[[97,135,57],
[85,148,72],
[89,149,80],
[91,152,83],
[152,230,110],
[207,63,159],
[86,146,70]]
:
[[97,85,89,91,152,207,86],
[135,148,149,152,230,63,146],
[57,72,80,83,110,159,70]]

[[182,148,94,222,200,115,35],
[174,161,88,32,38,160,221],
[75,146,50,141,58,189,182],
[32,172,217,69,124,170,206],
[33,53,158,124,102,194,166]]
:
[[182,174,75,32,33],
[148,161,146,172,53],
[94,88,50,217,158],
[222,32,141,69,124],
[200,38,58,124,102],
[115,160,189,170,194],
[35,221,182,206,166]]

[[109,97,130,136,133,98,121],
[142,156,135,129,134,131,124],
[115,166,130,107,123,137,126],
[126,92,127,122,121,142,129],
[135,36,135,131,121,127,129],
[118,232,126,141,120,146,122],
[161,101,132,133,129,110,124],
[126,92,131,116,145,104,135]]
:
[[109,142,115,126,135,118,161,126],
[97,156,166,92,36,232,101,92],
[130,135,130,127,135,126,132,131],
[136,129,107,122,131,141,133,116],
[133,134,123,121,121,120,129,145],
[98,131,137,142,127,146,110,104],
[121,124,126,129,129,122,124,135]]

[[84,200],
[138,109],
[158,76],
[99,173],
[128,235],
[128,91],
[152,88],
[109,156]]
:
[[84,138,158,99,128,128,152,109],
[200,109,76,173,235,91,88,156]]

[[211,101,157,130,121,132,151,118,124],
[159,215,98,146,81,93,129,211,88],
[38,214,62,156,117,102,72,160,133],
[50,205,68,142,111,107,90,161,126],
[64,138,85,103,120,141,118,93,153],
[215,112,147,130,112,116,143,117,126],
[76,154,106,139,137,150,115,132,154]]
:
[[211,159,38,50,64,215,76],
[101,215,214,205,138,112,154],
[157,98,62,68,85,147,106],
[130,146,156,142,103,130,139],
[121,81,117,111,120,112,137],
[132,93,102,107,141,116,150],
[151,129,72,90,118,143,115],
[118,211,160,161,93,117,132],
[124,88,133,126,153,126,154]]

[[154,102,112,52,152,91,132,172,171],
[129,143,119,78,94,124,105,139,150],
[143,212,160,89,173,119,150,118,58],
[133,125,107,169,109,102,127,132,115],
[129,143,119,78,94,125,105,138,151],
[130,178,158,86,161,123,153,104,75],
[154,98,115,73,164,93,138,167,161],
[98,115,174,199,161,157,80,144,161]]
:
[[154,129,143,133,129,130,154,98],
[102,143,212,125,143,178,98,115],
[112,119,160,107,119,158,115,174],
[52,78,89,169,78,86,73,199],
[152,94,173,109,94,161,164,161],
[91,124,119,102,125,123,93,157],
[132,105,150,127,105,153,138,80],
[172,139,118,132,138,104,167,144],
[171,150,58,115,151,75,161,161]]

[[80,59,69,100],
[64,150,111,209]]
:
[[80,64],
[59,150],
[69,111],
[100,209]]

[[129,150,122,141,109,94],
[169,82,130,125,173,127],
[128,160,131,117,103,104],
[121,132,130,142,105,96],
[180,103,129,223,121,109],
[98,119,123,86,171,134],
[157,121,141,173,103,152],
[148,163,117,144,141,151],
[160,146,130,79,136,155],
[120,150,117,125,120,91]]
:
[[129,169,128,121,180,98,157,148,160,120],
[150,82,160,132,103,119,121,163,146,150],
[122,130,131,130,129,123,141,117,130,117],
[141,125,117,142,223,86,173,144,79,125],
[109,173,103,105,121,171,103,141,136,120],
[94,127,104,96,109,134,152,151,155,91]]

[[132,151,156,91,179,180,64,189,115,120,107,136],
[63,208,198,169,118,196,113,189,117,160,83,105]]
:
[[132,63],
[151,208],
[156,198],
[91,169],
[179,118],
[180,196],
[64,113],
[189,189],
[115,117],
[120,160],
[107,83],
[136,105]]
---
[[50,149,116],
[80,110,84],
[173,150,170],
[218,107,111],
[124,150,77],
[150,156,107],
[128,158,156],
[239,85,134],
[146,175,103]]
:
[[50,80,173,218,124,150,128,239,146],
[149,110,150,107,150,156,158,85,175],
[116,84,170,111,77,107,156,134,103]]

[[102,100],
[181,176],
[182,171],
[64,142],
[48,149],
[180,181]]
:
[[102,181,182,64,48,180],
[100,176,171,142,149,181]]

[[99,135,158,134,48,153,115,43],
[143,140,119,110,142,97,136,28],
[226,117,176,168,169,145,129,200]]
:
[[99,143,226],
[135,140,117],
[158,119,176],
[134,110,168],
[48,142,169],
[153,97,145],
[115,136,129],
[43,28,200]]

[[183,209,96],
[187,151,100],
[164,187,128],
[197,79,195],
[65,71,33],
[97,85,114],
[64,94,82],
[17,203,151],
[239,118,158],
[123,81,121],
[130,127,94],
[120,91,62]]
:
[[183,187,164,197,65,97,64,17,239,123,130,120],
[209,151,187,79,71,85,94,203,118,81,127,91],
[96,100,128,195,33,114,82,151,158,121,94,62]]

[[180,42,79],
[20,205,163],
[119,122,200],
[119,82,81],
[98,158,137],
[124,173,169],
[112,114,86],
[172,211,103],
[114,125,161]]
:
[[180,20,119,119,98,124,112,172,114],
[42,205,122,82,158,173,114,211,125],
[79,163,200,81,137,169,86,103,161]]

[[126,94,107,108,83,137,132,132,108,168,107,132],
[126,87,193,127,128,142,116,122,117,178,128,164],
[126,64,118,114,86,140,134,126,115,194,113,145],
[128,142,75,123,91,120,149,132,129,125,114,89],
[130,142,74,139,142,116,139,129,153,93,142,110],
[130,216,141,140,159,112,127,130,134,55,134,91]]
:
[[126,126,126,128,130,130],
[94,87,64,142,142,216],
[107,193,118,75,74,141],
[108,127,114,123,139,140],
[83,128,86,91,142,159],
[137,142,140,120,116,112],
[132,116,134,149,139,127],
[132,122,126,132,129,130],
[108,117,115,129,153,134],
[168,178,194,125,93,55],
[107,128,113,114,142,134],
[132,164,145,89,110,91]]

[[175,142,120,200,205,104,185,139,160,188,118],
[120,123,112,101,110,105,109,152,75,119,163],
[47,160,120,131,105,231,117,130,64,148,173],
[157,68,157,63,116,137,81,52,200,77,73],
[101,138,149,135,92,171,125,104,160,111,89],
[184,72,120,125,147,103,113,84,132,156,85],
[155,130,140,147,161,113,151,121,185,128,108],
[130,149,122,155,124,98,150,161,118,136,131]]
:
[[175,120,47,157,101,184,155,130],
[142,123,160,68,138,72,130,149],
[120,112,120,157,149,120,140,122],
[200,101,131,63,135,125,147,155],
[205,110,105,116,92,147,161,124],
[104,105,231,137,171,103,113,98],
[185,109,117,81,125,113,151,150],
[139,152,130,52,104,84,121,161],
[160,75,64,200,160,132,185,118],
[188,119,148,77,111,156,128,136],
[118,163,173,73,89,85,108,131]]

[[186,119,186,127,239],
[61,170,80,151,107],
[133,91,157,117,166],
[104,147,132,83,105]]
:
[[186,61,133,104],
[119,170,91,147],
[186,80,157,132],
[127,151,117,83],
[239,107,166,105]]

[[142,163,198,201,190,210,197,220],
[139,161,196,200,187,211,197,221],
[138,161,198,202,189,211,197,222],
[138,160,197,201,188,211,198,222],
[60,49,49,44,37,77,73,69],
[72,81,76,80,88,51,55,57],
[140,162,198,202,189,211,197,221],
[139,162,198,202,190,211,197,222],
[138,160,197,201,188,212,198,222],
[138,161,198,202,189,211,197,222],
[138,160,197,201,188,212,198,222]]
:
[[142,139,138,138,60,72,140,139,138,138,138],
[163,161,161,160,49,81,162,162,160,161,160],
[198,196,198,197,49,76,198,198,197,198,197],
[201,200,202,201,44,80,202,202,201,202,201],
[190,187,189,188,37,88,189,190,188,189,188],
[210,211,211,211,77,51,211,211,212,211,212],
[197,197,197,198,73,55,197,197,198,197,198],
[220,221,222,222,69,57,221,222,222,222,222]]
---
[[90,171,91,124,63,155,150,115,196,150,131],
[105,136,134,194,104,208,123,82,164,120,136],
[109,149,118,134,149,179,116,126,85,192,74],
[114,137,71,194,77,186,158,108,155,85,55],
[112,178,55,149,61,146,144,103,170,104,173],
[99,183,100,147,45,143,89,111,195,139,141],
[94,138,125,123,89,171,110,106,223,109,179]]
:
[[90,171,91,124,63,155,150,115,196,150,131],
[109,149,118,134,149,179,116,126,85,192,74],
[112,178,55,149,61,146,144,103,170,104,173],
[94,138,125,123,89,171,110,106,223,109,179]]

[[124,191,196,152,183,199,195,194,197,132],
[131,66,63,101,78,61,63,65,62,125],
[126,53,45,100,56,41,46,49,43,129],
[123,221,228,162,209,232,228,225,230,134],
[192,113,109,161,109,97,109,109,107,64]]
:
[[124,191,196,152,183,199,195,194,197,132],
[126,53,45,100,56,41,46,49,43,129],
[192,113,109,161,109,97,109,109,107,64]]

[[73,96,97,117,193,103],
[136,148,147,162,214,81],
[219,43,35,113,221,218]]
:
[[73,96,97,117,193,103],
[219,43,35,113,221,218]]

[[99,159,55,134,77,73,98,135,77],
[103,202,217,198,165,199,81,116,102],
[105,134,61,119,89,99,108,151,155],
[172,168,76,123,187,186,145,183,220],
[42,151,65,96,36,157,88,137,100],
[111,163,124,120,107,137,100,98,78],
[163,147,23,204,97,235,205,84,125],
[183,51,136,99,178,123,122,134,149],
[119,119,113,190,172,180,234,179,94],
[93,59,27,81,45,71,143,132,197]]
:
[[99,159,55,134,77,73,98,135,77],
[105,134,61,119,89,99,108,151,155],
[42,151,65,96,36,157,88,137,100],
[163,147,23,204,97,235,205,84,125],
[119,119,113,190,172,180,234,179,94]]

[[150,81,95],
[104,131,150],
[231,67,64],
[125,89,108],
[124,192,128],
[106,127,130],
[92,162,122],
[93,199,185],
[135,130,103]]
:
[[150,81,95],
[231,67,64],
[124,192,128],
[92,162,122],
[135,130,103]]

[[129,52,215,202],
[142,218,218,183],
[189,189,183,170],
[183,193,48,82],
[36,172,136,183],
[90,42,74,140]]
:
[[129,52,215,202],
[189,189,183,170],
[36,172,136,183]]
